Questions about the matrix below.
1) Find the maximum.
2) Find the entry just right of the smallest entry.
3) Find the entry just left of the smallest entry.
array([[ 18,  18, -22,  -2,  11,   2,  -7,   8,  26,  45, -34,  20, -23,
         28,  22, -17],
       [-21, -19,  29,  -2, -29, -16,  22,  -3, -33, -67,  47, -27,  42,
        -41, -36,  22],
       [  9,  15,  -4, -15, -37, -31,  25,  18,   8,  -8,   2,   2,  14,
         -7, -14,  -7],
       [-24, -30,  15,  27,  54,  50, -35, -36, -26,  -8,  10, -12, -17,
         -2,  14,  22],
       [ -1,   1,   6, -10, -30, -20,  19,   9,  -5, -22,  15,  -6,  21,
        -16, -19,   2],
       [-10, -13,  12,   5,   5,   6,  -2,  -8, -16, -21,  17,  -9,   9,
        -13,  -7,  11]])
1) 54
2) 47
3) -33

B = [ 167.63 -114.36  177.38   72.15   50.34  175.73   -5.10   38.57]
Give the entry just right of 175.73.
-5.10
The entry just left of the smallest entry is 167.63
Give the entry just right of -5.10.
38.57

Read these off the grid that follows. Indices start at 0.
1) Report the top entry of the column that holds the smallest entry.
2) Report the median entry.
3) Report the entry at row 2, column 2.
4) Report the entry in row 0 and column 2.
5) Report the entry just left of -14.
6) Report the top-right entry.
-59 -22  19  26 -43
-13 -14  -9  -4 -22
-22   1  27  33  30
1) -59
2) -9
3) 27
4) 19
5) -13
6) -43

Read these off the array that follows. Counting starts at 0.
1) Read off the top-right entry.
2) Read off the entry at row 1, column 1.
3) Read off the entry in the bottom-right corner.
4) Read off the entry at row 2, column 0.
5) Read off the bottom-left entry.
6) Read off the largest entry.
7) Read off the entry in row 0 and column 0.
8) Read off the entry directly above 19.
 1   2  25   1  21  16
 4   1  38   4   3  16
38   0   2   1   4  21
16   1  11   2   8  29
 7   1  37  11   1  11
 2   1  50   6   1   7
20   1  14   4   3  25
 0   0  61   3   0   1
 1   1  55   5   0   5
 1   1  47   2   4  10
38   0   7   9   0  12
23   1  15   7   1  20
 3   2   9   0  33  20
 0   0  65   0   0   1
 6   1  10   1  22  26
 3   2  33   2   8  19
1) 16
2) 1
3) 19
4) 38
5) 3
6) 65
7) 1
8) 26

grid =
[[-38  12  -3  43   3  14   9 -39  14 -27  34 -40   9  27]
 [  5 -30  13   6 -18   7 -24   5 -36  11  -3   3 -16 -37]
 [ 20 -22  -4 -12 -18   3 -17  14 -14  10 -15  17 -19  49]
 [-35 -20 -12  34  -7 -35  -2 -41 -31 -25  47 -41  11  22]
 [-27 -56  10  19 -54  22 -42 -25 -62  -5   6 -26 -36  11]
 [-16  -6  -1 -35 -11  10 -10 -15  -3 -20 -29 -20 -18  24]]
Rows and columns are numbered from 0.
Which number is the entry in row 0 and column 2? -3
The bottom-right entry is 24
Which number is the entry directly above -24? 9
The entry just left of the largest entry: -19
Which number is the top entry of the column that holds the largest entry? 27
The entry in row 0 and column 0 -> -38
Which number is the entry just right of the smallest entry? -5
Which number is the entry in row 1 and column 0? 5
The entry at row 0, column 1: 12
Which number is the entry at row 2, column 0? 20
Which number is the entry directly above the largest entry? -37
The entry directly above -7 is -18
The entry in the bottom-left corner: -16
Which number is the entry in row 2 and column 2? -4
Which number is the entry directly below the smallest entry? -3
Which number is the maximum? 49
The entry just left of -11 -> -35
Which number is the entry directly above the smallest entry? -31
The minimum -> -62
Which number is the entry in row 2 and column 1? -22
Which number is the entry just left of -37? -16

M =
array([[  81.24,  -46.44, -114.87,  115.17, -136.65, -123.19, -187.52,
         -59.47, -199.45],
       [ -38.35,   19.43, -140.31,   -0.83,   21.84,  -73.52,  -60.34,
         -69.61,   22.28],
       [  84.84,   53.00,  -23.26, -169.82,   73.52,  -65.37,   32.73,
        -223.77, -205.51],
       [  72.11,  -82.93,  -56.90,  121.52, -129.71, -112.41, -171.20,
         -71.30, -183.93],
       [-150.30,  -71.20,  -37.17, -288.84,  -12.76,   -6.83,  -48.94,
         -27.30,   46.02],
       [ -57.11,  164.42, -210.31,   -0.67,   95.03, -100.95,  -85.89,
          11.78,   25.66],
       [ -30.01,  -97.70, -131.06, -112.68,  -37.05,  -75.75,   33.92,
         -87.56,  -18.91],
       [  10.25,  -50.92, -133.55,   94.36,  -88.32, -149.43, -122.48,
         -43.54, -265.09],
       [  83.66,  -58.49, -138.49,   84.24, -100.38, -160.72, -125.67,
         -84.31, -152.04],
       [-132.75,  -28.59, -100.66, -130.38,  -76.38,  -98.19, -147.41,
         -62.06,  -61.03],
       [ 230.17,  -38.67, -127.98,  146.18,  -31.95,  -34.76,   52.98,
         -70.46,    1.18],
       [ -29.69,   82.35, -127.86,  -27.60,    2.97,  -69.44,  -60.62,
         -66.85,   33.93]])
Which number is the entry just right of -50.92? -133.55
Which number is the entry just left of -38.67? 230.17
Which number is the entry just left of 115.17? -114.87
Which number is the entry just left of -183.93? -71.30
Which number is the entry just right of -132.75? -28.59
The 2nd entry in reading order is -46.44
Which number is the entry just left of the smallest entry? -37.17
The 2nd smallest entry: -265.09
Which number is the entry just left of -125.67? -160.72
Which number is the entry just right of -73.52? -60.34
Which number is the entry just left of 121.52? -56.90
The entry just right of the largest entry is -38.67

data =
[[-0.52, 2.10, 6.61, 1.74, 8.54, 8.86, 1.75, -0.47, -2.26, 6.65],
 [-3.68, 0.53, 5.67, 1.80, 6.34, 6.04, -1.12, -0.44, -4.53, 8.74],
 [-0.64, 2.76, 4.95, -1.56, 7.12, 5.79, 0.04, -2.78, -2.28, 2.62],
 [-4.30, -0.38, 7.40, 6.63, 7.47, 11.05, 0.95, 0.64, -2.73, 12.04],
 [-12.61, 22.20, 25.79, -7.37, 26.49, 14.63, -11.06, -14.64, -4.71, 17.38],
 [-2.16, 2.62, 6.48, -1.65, 8.86, 7.36, -0.80, -3.56, -4.30, 4.79]]
Which number is the 1st entry, reading row by row?
A: -0.52
The entry just right of 8.54: 8.86
The entry in the bottom-left corner is -2.16
Which number is the entry just right of -0.64?
A: 2.76
The entry directly below 6.63: -7.37
The largest entry in the last column -> 17.38
Which number is the smallest entry in the last row?
A: -4.30
Which number is the entry just right of 0.95?
A: 0.64
Which number is the entry just right of 11.05?
A: 0.95
The largest entry -> 26.49
Which number is the entry directly above the largest entry?
A: 7.47
Which number is the 3rd largest entry?
A: 22.20
The entry in the top-right corner: 6.65
Which number is the bottom entry of the column that holds the smallest entry?
A: -3.56
Which number is the 4th-last entry, reading row by row?
A: -0.80
Which number is the entry just right of 6.34?
A: 6.04
Which number is the first entry in the row that holds the smallest entry?
A: -12.61
The last entry, reading row by row -> 4.79
Which number is the entry just left of 8.54?
A: 1.74
The entry just right of 26.49 -> 14.63
The largest entry in the last row is 8.86
Which number is the smallest entry?
A: -14.64
The entry directly below 2.76 is -0.38
The entry just right of 6.48 -> -1.65
Which number is the 2nd largest entry?
A: 25.79
The entry just left of the smallest entry is -11.06
The entry directly above 0.64 is -2.78
The entry directly above 12.04 is 2.62
The second entry in reading order: 2.10
Which number is the top entry of the column that holds the smallest entry?
A: -0.47

[6598, 7707, 2785, 8758, 3190, 2459, 3192, 6806, 2675, 6113, 5512, 3603]
Read off the entry just left of the largest entry.
Answer: 2785
The maximum is 8758
Read off the entry just left of 7707.
Answer: 6598
The entry just right of 6113: 5512

A =
66,67,1,40,47,40
6,4,28,18,4,5
48,32,1,62,17,58
54,48,1,49,30,47
83,79,1,61,44,66
83,79,1,62,37,66
25,19,1,30,23,22
43,49,1,20,47,17
6,7,1,18,37,5
7,4,1,39,4,26
10,4,1,40,4,27
42,28,1,53,19,48
6,4,27,18,4,5
Which number is the 2nd entry from the end, reading row by row? 4
Which number is the fifth-last entry, reading row by row? 4
Which number is the first entry in reading order? 66
Which number is the entry directly above 10? 7
Which number is the entry just right of 61? 44
The entry in the top-right corner -> 40
Which number is the 3rd entry on the diagonal from the top-right corner? 62
Which number is the smallest entry in the first row? 1
Which number is the largest entry in the first row? 67
The fourth entry from the end, reading row by row is 27
The bottom-right entry: 5
The bottom-left entry is 6
Which number is the 3rd entry from the end, reading row by row? 18
Which number is the entry just left of 44? 61
